One vector is turned by the same rotation once a step. Each row is the vector after some number of steps, and that number follows the row.
The counts run from 0 to 218.
[-37 -18  36  20   5  13 -23 -32   6  12   1   9 -18   1  -3   1 -12  11
  33   2 -27 -22  -6  11   2 -15 -23 -21  13 -21 -38   8  21  14  11   9] | 94
[-19  -6  -8  10  -1   9 -15  -6 -31  17 -41  17 -29  -6   4  -3  20   0
  35 -23  25  14 -35   1  -7 -33  13  -7  -4 -11 -24 -14  23  14  17 -17] | 49
[ -9  24 -26 -30  -5   6   0 -21  13   2   2  38 -36 -27  11   7  21 -24
  37  -2  16  23  -9   5   9   9  17   3 -19  18  -1  10  -5 -21  12 -38] | 108
[-14 -32  32  -5 -21  -6  -7 -14  17   5  -2  50  -5   2  11  -1   3 -13
  19  17  -9  -7  -7  34  10 -11  24 -24   4  -1 -34  15   8  -7  28  15] | 97
[-12  -4  29   2 -15  -6  -1 -13  12  -9  26  46 -20   0  10  -1  12 -13
  23 -10 -31   2 -30  27  15  11   4 -27  18   3 -41  19   0   3  19 -14] | 99
[-11   9 -35   1  34  31 -29  22   3  -8   3  -8 -24 -22  12  -4  25 -14
  -3  -2   5  24 -16 -13 -47 -19   0  10   3 -22  11 -17  26 -15  -6   0] | 119
[-16 -16 -17   6   4  31 -15  20 -28  19 -39  -8 -23  14   4  -7  -9  20
  15  20  17  -9 -19 -24  -5 -24  -7   4  12  -7   8 -25  30  35  14  20] | 7
[ -9  -6  18  16  -6   9  -9  -7  14  10   7  42  15  -3   7 -48  43 -29
   3 -27 -24  24  13   5 -19  12  25   7 -10  14  -6  -8   9 -15   5 -13] | 38
[ -4  -7  -6   4  16  34 -11  14  16  22   3   9   2  -9  28 -23  -7  17
 -26  49 -13  -3  37 -21 -33   4  -6  12 -10  13  21  -6  -1  10  25  17] | 199
[-20  10  -2 -22  13  28  -2 -32  20   7   3  10 -39   1  -3   2 -26   7
  48  31 -21  -6  14 -11  20  27 -16  10  17  18  20  15   8  -4  11 -11] | 24
[ 10  10 -26   1   0  21  -7  22  -3   1   4  23 -12 -36  37 -17  45 -13
 -19  -3   3  33  -7  -5 -46   2   7  -7 -17   7  -3  -5 -15  -8  19 -24] | 116
[-10 -10   7  15 -12  17 -17  24  -3   0  24   6  21  12  12 -52  17  -3
  -8  17 -45   2   3 -24 -10  37   0  10   7  14   6 -29   3  16   9  10] | 81
[ -7  -2  -1  10 -19 -10  -7  10 -25   2 -12  35 -19  -9  22  -8  17   1
  11  -5  22   3 -43   1  -3 -22  11 -28 -21  -6 -45 -12 -12  25  24 -15] | 176
[-10   3 -38  -2  -7  12 -31  41 -28 -11   5  -9   0   3   2 -29  29 -22
   0   3   3  12 -31 -23   0   7  18   7  -8  -1   5 -49  22  17  -8   1] | 125
[ -6  -5   7 -10  24  23  16 -12  31   7  11  29 -23  24  -6  -2 -31  13
  31  31 -23  -6  -4  -1  19  24   1  14  35  16  18  16  13  -3  21  -3] | 145
[-14 -10  13  23  25  41 -13   8   7  26  -3   6   5  22   5 -39  14   9
   1   1 -37  10   8 -20 -19  16  -5  18  37   3  21 -20  28   8  11  14] | 205
[-10   9 -31 -16  17  11  -5  21   6 -27  24   7 -33   2 -10  23 -12  -2
  25  23  11  -1 -54  -2  -5 -26   4   0  12 -19 -12   9  15  -6   3   2] | 59
[ -6 -15  -3  -4  -7  38 -25  21  -6  10   3  -9  -9  -8  22 -34  22 -15
  -4  19 -39  15  15 -10  -5  38  -5   9  26   2  20 -30  19   9  -7  15] | 203
[-18  -3 -27   1  -5  13 -21  30 -41   0 -13 -17 -15  -3   3 -22  12   5
  13  10   2   7 -35 -33   9   6  -9 -11  -5  -9 -12 -43   8  39   0   0] | 5
[  9  15 -41 -23  -5  22  10  21   5   4  12  19 -16 -11  30 -14  -3   7
  -9  49   7  17   0 -22   5  28  10   1 -16  31  23  -6 -19  11  28 -11] | 193
[ 10  20 -31 -13  -1  25   7  14  -5  -1  13  14 -17 -12  28 -18   3  13
  -5  37  -4  12  -4 -30  -4  40  -7   2  -8  26  18 -12 -23  21  23 -24] | 194
[-27  -8 -22  10   0   3 -33  26 -21  -4   3  -4   6   7  -7 -10  -5   8
   0  30   9 -33 -12 -35   1 -24  -4  -1 -29  -2  -7 -33  10  39   9  17] | 130
[-29   4   4  14 -19 -16 -25 -10 -20  -7  -4  17  10 -14  -1 -20  33 -16
  18 -16   4 -11 -19  -9   0 -19   6 -13 -44   1 -42 -25  -1  15   1 -18] | 46
[-26 -23 -28  -6 -26   4 -33  30 -25  -4  -8  -6   4   5   0  -8  -9   3
   5  40   9 -27 -10 -17  18 -18   5  -3 -31   2  -9 -38  10  30   9  28] | 131
[-26  31 -20  -6  20   9 -23 -18  11 -10  15  11 -29 -47   8  17   7  -6
  12  13  12   2  14  -9 -38 -23  -9   0 -33  -7   1  12  -4 -20   8 -27] | 112
[ -5  -4  -8  -1   6  -4  -4  31   7 -15  24  36 -14   0   6  19 -10  12
  -8  35  21 -11 -43   3 -20 -42  14 -11  -9 -12 -23  18  -9   4  27   7] | 182
[-26 -29  15  -1 -36  10 -20 -15 -17  27 -31  14  -6  -1  11 -21  12  -9
  33   0 -19  -4   6  12  36  16   6 -16  -1  10 -18 -31  23  27   5   5] | 90
[  0  17 -46 -19  23  37   6   9   9   5  -2  11 -39  -5   7   5 -12  14
  20  35  21   8  -6 -30  -1  11  -4  15   4  18  28   3  -4   5  25 -10] | 67
[-11 -21  -1 -24 -16  10  -1   4  25  -7  21  33  -5  25   3  -3 -28  -2
  16  53 -17 -24   4   6  39  15  21  -2   8  19   8   6   8   0  23  24] | 19
[-14   5 -30   8  33  30 -23  28   5  -1   1  -1  -4 -10   4  -8  26 -11
 -10   5  12  19  -2 -14 -50 -31  12  25  -4 -11  17 -17  32 -18  -4  11] | 120
[-13  16  -6 -17   1  22  -4 -30  17   3  16   1 -31  -1   2  -6 -24   3
  43  27 -30  -1   0 -14  29  45 -20   2  21  16  16   6   4   7  12 -16] | 23
